Each row of A is roughly a mix of the hidden directions of one of 4 groups.
A:
0:  .09 -.07  .14  .01 -.13 -.14  .01 -.32  .20  .03 -.42
1:  .25  .06 -.11 -.07 -.01  .18 -.07  .03 -.24 -.39  .23
2: -.07  .10  .47  .00 -.27  .05  .04 -.09  .04 -.05 -.25
3:  .14 -.13 -.26  .09  .06  .01  .19 -.24  .17  .36 -.12
4:  .22 -.34 -.14  .10  .16 -.15 -.06 -.10 -.11  .24 -.24
5: -.49 -.03 -.12  .03 -.01  .01  .02 -.11 -.17  .29  .05
6:  .30  .30  .22 -.04  .12  .07 -.03  .28 -.06 -.22  .00
7:  .07  .03  .07 -.17  .32 -.04 -.13 -.16  .11 -.07 -.43
8: -.15  .11  .19  .20  .01  .24  .32 -.18 -.03  .28 -.06
9: -.24 -.27 -.01 -.02 -.13 -.12  .22 -.05 -.05  .40  .10
10: -.15  .20  .03 -.11 -.23 -.19  .08  .42 -.01 -.10  .16
11: -.10  .01 -.13  .17 -.37  .21 -.19 -.02  .16 -.01  .28
12: -.22 -.22 -.13 -.03 -.38  .02 -.08 -.13  .04  .29  .12
13: -.04  .18  .13 -.06  .21  .07  .31  .11  .26  .31  .06
14:  .00 -.09  .26 -.03 -.36  .18 -.11 -.24  .04  .11 -.24
15:  .13  .12  .15 -.28  .06  .07 -.36  .02 -.17  .28  .05
16:  .18  .27  .14 -.24  .23 -.23 -.16 -.16  .04  .14  .15
17:  .07 -.17 -.29  .08  .01 -.13 -.12  .23 -.13 -.39  .04
18:  .08 -.09 -.02 -.20  .46 -.07  .07  .05 -.20 -.18  .17
19: -.17 -.12  .27 -.08  .23 -.14  .22  .08  .33 -.02 -.17
20:  .04 -.20  .14  .17  .08 -.01 -.08  .35  .05 -.39  .04
21: -.25 -.03  .11 -.16 -.41 -.02  .08  .32 -.01  .03  .02
22: -.02  .18 -.11  .04 -.38  .18  .19  .10 -.26 -.17 -.12
23: -.20  .11  .33 -.21  .06  .12  .20 -.19 -.01  .11  .26
24:  .08  .31  .12  .18 -.03  .05 -.17  .31  .00  .31  .08
25: -.03  .19 -.32 -.05  .06 -.22  .05  .31 -.06 -.11  .27
26: -.03 -.05 -.01 -.37 -.18 -.22 -.28 -.13  .23  .13  .01
27: -.16  .21  .16  .06 -.04  .13 -.17  .31  .03 -.38  .01
28: -.02 -.03 -.12  .07  .33 -.17  .10  .00 -.26  .06 -.38
29: -.20 -.21  .02  .11  .01  .16  .11  .18  .02 -.41  .22
30: -.30 -.14  .11  .15 -.23  .07 -.23 -.32 -.14  .08  .05
31:  .34 -.19  .18 -.09 -.07  .09 -.04  .30 -.08  .24 -.14
32:  .28  .13  .20  .03 -.22  .18  .18 -.11 -.18 -.13 -.26
33: -.01 -.06  .19  .06 -.13  .29 -.15 -.36  .09  .25  .13
34:  .23 -.17  .09 -.01  .18  .08  .24  .38  .03 -.18 -.15
35:  .17 -.17 -.39  .05  .01 -.29 -.03  .20  .17 -.04 -.14
36: -.33 -.06 -.03  .11 -.02 -.15 -.39 -.04 -.09 -.26  .09
37: -.23  .11  .01  .08  .22  .04  .07  .17 -.13  .45 -.12
38: -.11  .18 -.07 -.03 -.15 -.06 -.32  .32  .17  .08  .25
39:  .07  .19  .03 -.04  .12 -.27  .08 -.16  .13 -.10 -.44
40: -.10  .10 -.11  .12  .03 -.20 -.25 -.05  .05  .48 -.05
41: -.18  .11 -.16  .00  .53 -.03  .03 -.14  .07  .03  .00
42:  .08 -.15 -.13 -.05  .13 -.07  .17  .48 -.21 -.11 -.04
43: -.11 -.27 -.06  .21 -.25  .09  .25 -.05  .17 -.05 -.29
44:  .09 -.20 -.11  .07 -.16 -.04 -.27 -.42  .13 -.06 -.15
45: -.28 -.07 -.29  .02  .01 -.39 -.13  .18 -.11  .01 -.11
46:  .14  .24  .04 -.05  .01 -.23 -.41  .03  .26 -.09  .05
47: -.11  .09  .00  .17 -.30  .28  .25  .23 -.08  .17 -.11
48: -.05  .11 -.02  .12  .23  .25  .44  .07 -.20  .03 -.08
49:  .37  .08 -.24 -.29  .12 -.14  .13 -.08  .15  .07 -.10
50:  .21 -.08  .10 -.30 -.41  .04 -.17 -.05 -.08 -.02 -.14
51:  .04 -.26 -.06 -.07 -.21 -.04  .36  .08  .13  .32 -.03
52: -.04 -.12 -.03 -.16 -.02  .20  .21 -.21 -.22  .37 -.19
53:  .03 -.16 -.47  .01  .07 -.31 -.16  .10 -.03 -.02  .00
54:  .25  .05  .27 -.16 -.05  .00 -.13  .12 -.19  .38  .07
55:  .25  .31  .24 -.10 -.01  .00 -.08 -.35 -.04 -.10 -.12
56:  .04 -.19  .05 -.28  .33 -.03 -.23 -.04  .32  .06 -.03
57: -.19  .23  .14  .03  .05  .29  .17  .16 -.34 -.13 -.06
58:  .03  .17  .17  .04  .41  .12 -.23  .05 -.17  .16  .17
59:  .19  .01  .18 -.18 -.29  .10 -.30 -.02  .12  .27  .11
60:  .09  .11  .31 -.15 -.33 -.07  .00 -.07  .16  .06 -.31
61: -.09 -.43 -.23  .03  .09 -.03 -.10 -.04 -.04  .24  .23
62: -.17 -.22  .08 -.02  .23  .09  .36 -.13 -.08 -.27 -.10
63: -.06  .29  .04  .13  .24  .09 -.35 -.05 -.22  .14  .11
64:  .04  .06 -.14 -.21 -.06  .11 -.13 -.41 -.18  .05 -.28
65:  .09 -.23  .00  .06 -.16 -.07  .31 -.14 -.21  .35  .08
66: -.11  .06  .25  .07 -.01  .10  .01  .04  .05  .50  .19
67:  .14 -.09 -.17  .27 -.15 -.28  .00 -.23 -.09 -.24 -.19
68: -.25  .16  .09  .18  .14  .05  .37 -.07  .02  .30 -.01
69:  .07  .02  .02 -.34  .00 -.10 -.32  .01 -.01 -.28  .26
70:  .18 -.22  .27  .12  .10  .24  .28  .06  .12 -.13 -.19
71: -.16  .15  .11 -.08  .10 -.09 -.19 -.12 -.16  .46 -.12
72:  .19 -.23  .34  .04 -.12  .13  .20 -.06  .21 -.08 -.24
73: -.05 -.12  .30 -.17  .34 -.03  .14  .14 -.17 -.17  .18
74:  .15 -.03 -.29  .13 -.20 -.14 -.21  .28 -.04  .02 -.27
75: -.19  .06 -.10  .14  .07  .25  .26 -.20 -.27  .21 -.15
76: -.24 -.25 -.02  .00  .36  .18 -.11 -.05 -.10 -.25 -.10
77: -.23  .19 -.06  .02  .32 -.21  .17  .19 -.11  .20 -.18
78:  .05  .11 -.07 -.38  .02 -.02  .15  .19  .26 -.31 -.03
79: -.01 -.02 -.25  .14  .05 -.03  .22  .31 -.26  .09  .29
80:  .08  .29  .10  .09  .37  .14 -.07  .26 -.09  .10  .16
81:  .09 -.29  .16 -.24  .20 -.25 -.05 -.23  .13  .11 -.15
82:  .23  .27  .26  .23  .23  .09  .01  .16 -.02  .20 -.07
83: -.03  .15  .26  .23  .13  .21  .04  .11 -.38 -.15 -.03
84:  .32  .14  .08 -.36  .08  .21  .08  .20 -.05  .09 -.14
85:  .19 -.06 -.08 -.40  .05 -.13 -.18 -.32 -.01 -.01 -.13
86: -.22 -.16  .07 -.03  .06 -.31 -.13 -.08  .07 -.39  .16
87: -.13  .14  .24 -.02  .08  .34  .14 -.24 -.11  .08  .27
88: -.06  .21  .04 -.29 -.38 -.08 -.06 -.14  .04 -.26 -.10
89: -.11 -.12  .11 -.06 -.07 -.29 -.19  .06  .14 -.41  .15
90:  .16 -.21 -.28  .05 -.17 -.12 -.30 -.25 -.10  .06 -.15
91: -.29  .21  .17  .06  .07 -.05 -.20  .24 -.13 -.24  .20
92: -.32 -.05  .01 -.24 -.25 -.12  .07 -.20  .29  .08  .09
93:  .32  .00  .07 -.02 -.27  .25  .08 -.16 -.25 -.21 -.06
94:  .19  .33 -.06  .01  .25 -.21 -.16  .07 -.01 -.21 -.23
95: -.07  .05  .09  .16  .13 -.31  .13  .18 -.12 -.19  .37
96: -.09  .17  .22 -.28 -.26 -.12 -.01  .13  .25 -.20 -.13
97:  .04 -.21 -.05 -.37  .16 -.27 -.07 -.03  .29  .06  .04
98: -.13  .14  .28  .24  .05  .30  .26 -.10 -.17  .10 -.04
99: -.19  .14  .05 -.20  .13 -.19 -.24  .00 -.09  .41 -.05
100:  .17 -.05 -.09  .24  .27  .14  .33  .22 -.10  .06  .14
101:  .32 -.34 -.16  .08  .08  .04  .07  .14 -.19 -.19 -.16
102: -.29  .11  .12 -.04 -.01 -.14 -.22 -.15 -.27  .30 -.13
103: -.09 -.30 -.24 -.11 -.20  .11  .01  .28  .28  .07 -.09
104:  .11  .14  .24 -.09  .05  .27 -.03 -.35 -.11 -.01  .27
105:  .00  .15  .05  .11  .27  .26 -.18  .12  .19 -.33 -.13
106: -.41  .13  .13 -.11 -.23  .05 -.15  .19 -.12 -.21 -.02
107:  .04  .13  .04 -.23 -.02  .24  .15 -.38  .23  .18 -.04
108: -.01 -.32  .15 -.24 -.07  .18 -.06  .30  .02 -.26 -.06
109: -.35 -.05  .17 -.05 -.27  .17  .15 -.13  .15  .23 -.10
110:  .17 -.02 -.12 -.10 -.08  .01  .43  .29 -.15  .16 -.01
111:  .05  .15  .29 -.14  .22 -.25 -.07  .13  .11  .28 -.18
112:  .01 -.23 -.22 -.04 -.13  .34  .11 -.21  .20  .16  .16
113:  .33  .16  .23  .11  .11  .06  .04  .16 -.22  .25 -.16
114: -.09  .15 -.07  .17 -.32 -.14 -.16  .01 -.01  .06  .41
115:  .05  .24 -.11 -.02 -.29 -.10  .11 -.16 -.05  .39  .14
116: -.11  .10 -.03 -.36  .01 -.09 -.32 -.06  .11 -.29 -.14
117: -.29 -.35  .16  .20 -.07  .13 -.03 -.04 -.15 -.25 -.05
118: -.25  .04 -.19  .05  .09 -.10 -.21  .09  .35 -.20  .21
119: -.12 -.14  .21 -.35 -.09  .13  .11 -.06 -.03 -.07  .36
120: -.03 -.18  .26 -.33 -.16 -.19 -.14  .09 -.04 -.27  .10
121:  .20 -.30 -.21  .07 -.10  .13 -.09 -.36 -.16 -.07  .08
122: -.23 -.15  .24 -.03 -.10  .07  .13  .14  .43 -.06  .09
123: -.39 -.05 -.16  .06  .02  .18  .17 -.20 -.06 -.17  .26
124:  .32  .06 -.06  .03  .20  .05  .23  .07  .17 -.29  .25
125:  .12  .12 -.07  .36  .23 -.14  .21 -.10 -.15  .22 -.16
126:  .27  .20 -.15 -.10  .18 -.04  .40  .16  .10  .07 -.06
127:  .03  .14  .11 -.06  .21  .10 -.05  .03 -.02  .53 -.09
128: -.26  .13  .31  .04 -.10  .06  .11 -.12 -.01  .34 -.21
129:  .04  .05 -.13  .28  .19 -.02 -.27  .04 -.17  .24  .30
130: -.01 -.05 -.20  .25  .33  .12  .31 -.15  .15  .01 -.12
131:  .17  .04 -.18  .11  .12 -.19  .26  .31 -.25  .15 -.08
132: -.41 -.05  .24 -.14 -.30  .13 -.07 -.09 -.03  .08 -.06
133: -.31 -.18 -.31 -.08 -.33 -.15 -.04  .00  .10 -.02 -.09
134:  .31  .25 -.04  .15  .16  .02  .32 -.05  .15  .21  .05
135:  .18 -.14  .06 -.07  .03 -.09 -.02  .50  .00 -.24 -.08
136: -.25  .15  .14  .35 -.03  .09  .02  .24 -.14 -.20  .15
137:  .20  .10 -.08 -.33 -.35 -.12 -.15 -.03  .03 -.20 -.15
138: -.13 -.30  .03 -.18  .08  .21 -.16  .27 -.04 -.28  .11
139: -.09  .24 -.14  .17 -.34 -.06 -.13  .05  .23 -.12 -.25
140:  .26 -.01  .24  .04 -.16 -.01  .07  .24  .21 -.19 -.30
141:  .31 -.06  .01  .13 -.16 -.06  .03 -.18  .03 -.45 -.01
142:  .17 -.27 -.15  .01  .12 -.10  .22 -.30  .07  .30 -.03
143: -.23 -.18 -.03  .08 -.09  .42  .00  .25 -.19 -.08  .02
Each list below has two rows that fit no group; the rest each fit one group, if only roughly. Name those rows in the order they come.
  * k931: -.02 -.04  .29  .07 -.39  .10  .23 -.21  .17 -.05 -.09
  * k846:  .05 -.13  .35 -.02 -.10  .06  .15  .07 -.08  .43 -.06
  * k100: -.32 -.05 -.19  .28  .09  .02 -.09 -.09 -.23 -.03  .29
  * k83: -.25  .24  .04 -.18 -.16 -.25 -.19 -.01  .31  .01 -.09
  * k997:  .04 -.33  .07  .08 -.02  .10  .34  .22 -.16  .17 -.17
  * k186: -.11  .05 -.07  .09 -.32  .13 -.38 -.23  .01  .12 -.15
  * k158:  .04 -.26 -.06 -.02 -.23  .26 -.17 -.06 -.19 -.35  .04
  * k146: -.10 -.18 -.30 -.10 -.11  .01  .16  .26 -.05  .36  .05
  * k233: -.29 -.03  .22 -.21  .18 -.07  .01  .03  .34 -.05  .22
  * k478: -.10  .37  .00  .09 -.20 -.17 -.22  .23 -.11 -.04  .22
  * k682:  .05  .16  .26  .02  .36  .17  .10  .00 -.18 -.23 -.18
  * k130:  .12 -.10  .02  .03 -.16 -.08  .38  .38 -.03 -.19 -.01
  * k396: -.25 -.34  .20 -.19 -.13  .03  .21  .22 -.02  .11  .07
  * k91:  .15  .31 -.17  .02  .27 -.24  .06  .23  .18 -.11  .07
  * k925:  .04 -.18 -.12 -.36 -.11  .00 -.28  .26  .20  .09  .02
 : k146; k682
  * k408:  .12  .07  .19  .17  .20  .40  .16  .18 -.10 -.10  .11
  * k9: -.20 -.36  .19 -.29  .00 -.04 -.21 -.01  .10 -.20 -.06
  * k376:  .19 -.17  .12 -.13 -.08  .17 -.02  .42  .06 -.12  .24
  * k371: -.09  .27  .05 -.01  .17  .19  .22  .00 -.35  .01  .24
  * k480:  .14  .19 -.20 -.04  .06 -.16 -.41  .03  .06  .21 -.19
  * k548: -.10 -.02 -.14  .27 -.22 -.01 -.15 -.25  .10 -.34 -.15
  * k802:  .04 -.08 -.27 -.08  .30 -.06  .21 -.05 -.08 -.29  .25
  * k258:  .03  .02 -.10  .07 -.30  .32 -.17 -.14 -.02  .17 -.31
  * k888:  .24  .18 -.15  .02  .25 -.17 -.39  .02 -.15  .03  .01
  * k779: -.14 -.09  .10  .00  .40 -.12 -.09  .04  .29 -.25  .10
  * k476:  .15  .05  .07 -.16 -.01 -.31 -.15  .08 -.03  .03 -.45
  * k216:  .03 -.42  .12 -.18 -.28  .06  .06 -.25  .03  .09  .00
  * k327:  .07  .44 -.19 -.08  .20 -.10 -.16  .04  .16 -.18 -.07
  * k871:  .07 -.12 -.12  .10 -.35 -.06 -.32  .03  .32 -.01 -.08
  * k131: -.07 -.38  .05  .06  .23  .31 -.07  .01 -.24  .07 -.11
 : k480; k802
  * k565: -.13  .20 -.05  .40  .07  .24 -.12 -.16 -.17  .18 -.06
  * k363: -.01  .01  .04 -.15  .19 -.37  .02  .16  .08  .26 -.30
  * k692: -.01 -.14 -.23  .04  .14  .25  .15  .42  .10 -.04  .11
  * k245: -.20  .04  .02 -.15 -.01  .03  .39  .37  .02  .13  .10
  * k650: -.04 -.26  .07  .24 -.29  .08  .34 -.04 -.14  .15  .01
  * k507:  .05  .17  .05  .10  .25 -.15 -.29 -.31  .09  .00 -.26
  * k81: -.25  .14  .04 -.14 -.06  .17  .35  .25 -.08 -.17  .17
  * k571:  .17  .14 -.01 -.01  .04  .21 -.36  .11 -.14 -.32  .16
  * k962: -.41 -.19 -.05  .08 -.07 -.04  .06 -.18 -.16 -.31 -.10
  * k628:  .17  .24  .43 -.01  .10  .13  .18 -.17  .12  .06  .06
  * k109:  .07 -.16 -.26 -.10  .29  .09 -.14  .14  .27  .18  .19
 : k571; k109
  * k678: -.13 -.02 -.27  .02 -.18 -.09  .33  .14  .29 -.15 -.14
  * k237: -.04  .22  .16  .09  .18  .35  .11  .23 -.11 -.24 -.07
  * k589:  .00  .02 -.12 -.17  .13 -.19  .34 -.24 -.30  .14  .05
  * k720:  .09  .02  .00  .10 -.27  .11 -.46 -.15 -.08  .16 -.12
  * k856:  .12  .20 -.10  .26  .00 -.15 -.19 -.20 -.26 -.28  .10
  * k932:  .26 -.08  .30 -.31  .10  .07 -.30  .02 -.11  .03  .05
  * k867:  .08 -.10 -.03 -.08 -.08 -.17  .18  .10  .04  .03  .53
  * k368: -.20 -.39 -.23  .12 -.18  .11  .27  .09 -.03  .00  .03
  * k885: -.19 -.38 -.14  .04 -.03  .18  .14 -.15  .11 -.16  .26
  * k660:  .36  .24 -.02 -.12  .04 -.26 -.20  .17  .13  .14 -.09
  * k235:  .26  .11  .00  .16  .04  .22  .12 -.06 -.09 -.44 -.06
  * k94:  .32  .00 -.32 -.04  .27 -.19 -.16  .00  .02  .19  .09
  * k257:  .04 -.40 -.26 -.25  .02 -.21  .04 -.11  .11  .06  .14
 : k867; k257
  * k831:  .15  .17 -.23  .10  .19 -.21 -.18  .20 -.17  .27  .15
  * k3:  .04 -.15 -.18  .11  .09 -.36 -.16 -.04 -.23  .16  .26
  * k97:  .02  .17  .33  .02 -.14 -.29 -.09 -.26 -.11 -.17 -.17
  * k960:  .00  .14 -.17  .08  .21  .15 -.04  .05  .16 -.05  .48
  * k409:  .01 -.20  .21  .01  .04  .39  .26 -.23  .07  .08 -.13
  * k979:  .10 -.12 -.04 -.03  .27 -.14 -.22 -.05  .39 -.25  .00
  * k662: -.09 -.21 -.01 -.21  .09 -.10 -.16 -.20  .28 -.16  .32
  * k945: -.47  .00 -.03  .12 -.16  .27 -.12  .07  .01  .01 -.17
  * k412:  .16  .16 -.29 -.18  .00 -.03 -.04 -.10  .32 -.32  .02
  * k987: -.14  .01 -.15 -.15  .39  .07  .12 -.23 -.12 -.02 -.28
  * k380:  .05 -.07  .19 -.34 -.19 -.09 -.20  .08  .13 -.14 -.31
 : k3; k412
  * k204:  .10  .35 -.29  .27  .12 -.03 -.18  .04 -.09 -.16 -.11
  * k942:  .17 -.28  .30  .23 -.15  .06 -.09  .01 -.09  .22 -.21
  * k165: -.02  .06 -.02  .12  .16 -.17 -.23 -.14  .40 -.23 -.18
  * k28:  .32  .07  .17 -.17 -.31 -.04  .13  .22  .19  .08 -.08
  * k169: -.12 -.12 -.02  .11  .33  .34  .15 -.13  .11 -.22  .15
  * k456: -.27 -.20  .17  .04  .03  .18  .11 -.30  .05 -.22 -.23
  * k836: -.25 -.05  .35 -.07 -.08  .33  .10 -.15  .15 -.07 -.14
  * k772: -.04 -.10  .27 -.14  .08  .24 -.35 -.23  .13  .00 -.15
  * k208:  .02 -.12  .27 -.26 -.12  .30  .06 -.09 -.26 -.16 -.15
  * k955:  .23 -.18 -.21 -.23 -.01  .25 -.31 -.08  .00 -.02  .19
  * k471: -.08  .21 -.01 -.36  .25 -.06 -.22  .21  .21 -.01 -.06
  * k576: -.47  .02 -.03  .04  .06  .09 -.25 -.03  .11 -.24  .12
 : k836; k576
  * k185:  .24 -.13  .07  .03  .20 -.29  .13 -.28 -.12 -.01 -.27
  * k197:  .21  .25 -.32  .13 -.03 -.06  .15  .13 -.19 -.04  .27
  * k735:  .14  .30  .03 -.04 -.05  .18  .16  .20 -.31 -.26  .02
  * k805: -.09  .06 -.10  .31  .18  .21  .08  .32 -.07  .10  .27
  * k527: -.09  .38 -.10  .20 -.29  .03 -.22  .00 -.18  .09  .07
  * k495: -.11  .00  .09  .17  .26 -.15 -.16 -.17  .04 -.28 -.33
  * k643: -.03  .29  .38 -.04  .22  .09 -.05  .13 -.26  .10  .05
  * k714:  .19  .46  .10  .10  .11 -.11 -.18  .16 -.06  .05 -.17
  * k818:  .33  .12 -.17 -.20  .21 -.27  .14 -.03  .12 -.20 -.05
  * k198:  .20 -.27 -.11 -.26  .25 -.23 -.22  .06 -.12 -.02  .05
 : k185; k197
  * k16:  .02 -.36  .29 -.22 -.03 -.07 -.20  .05  .22 -.16  .01
  * k811: -.36 -.11 -.04 -.35 -.15 -.02  .24 -.02 -.03 -.14 -.14
  * k546:  .30  .08  .20 -.26 -.06 -.15 -.24 -.17 -.11  .10 -.20
  * k574: -.03  .02  .23  .14 -.28 -.12  .24 -.10  .17 -.33 -.12
  * k758: -.25 -.19 -.08  .10  .00 -.17 -.11 -.09  .15  .45  .01
  * k985: -.04 -.02  .29 -.06  .05 -.23 -.38  .22 -.18 -.11 -.04
  * k708: -.08 -.22 -.08  .22  .30  .26  .12  .14 -.16 -.08  .23
  * k900: -.06  .19 -.14  .10  .14  .14  .26  .36  .26  .09 -.04
  * k607: -.21  .11  .03  .20 -.01  .26  .15 -.39 -.06  .09 -.17
  * k415: -.30 -.15 -.02  .15  .23 -.10 -.22 -.01 -.13 -.33 -.12
  * k55:  .02  .00 -.19  .46 -.24  .12  .01 -.09  .18  .05 -.14
  * k908:  .10  .26 -.23  .16  .07  .07  .08 -.20  .00 -.35 -.22
 : k985; k607
  * k583:  .00  .19  .22  .31  .03 -.03  .36 -.15 -.06  .05 -.22
  * k132:  .17 -.02 -.05 -.17  .24  .10 -.23  .17 -.01  .41 -.09
  * k509: -.30  .19  .37  .02 -.11 -.16  .15 -.07  .07  .15 -.16
  * k107:  .09  .13  .05 -.13  .29 -.07  .23  .04 -.41  .04  .16
  * k414: -.31  .26 -.07  .06 -.13 -.30 -.17  .11 -.03 -.08  .24
  * k839: -.10 -.19 -.19  .03  .34  .11  .18  .26 -.18 -.20  .01
  * k281: -.11  .22  .16 -.07 -.24 -.13 -.27 -.01  .28  .25  .07
  * k87:  .20  .02 -.28 -.14  .10 -.20  .15  .18  .09 -.20 -.30
  * k370:  .39 -.18 -.13 -.12  .04 -.13  .08  .36 -.02  .09 -.06
  * k531: -.02 -.34 -.33  .13 -.11  .14 -.04  .15 -.25  .07  .13
  * k996:  .23 -.26  .00 -.05 -.02 -.32  .13 -.03  .09  .27  .25
 : k87; k370
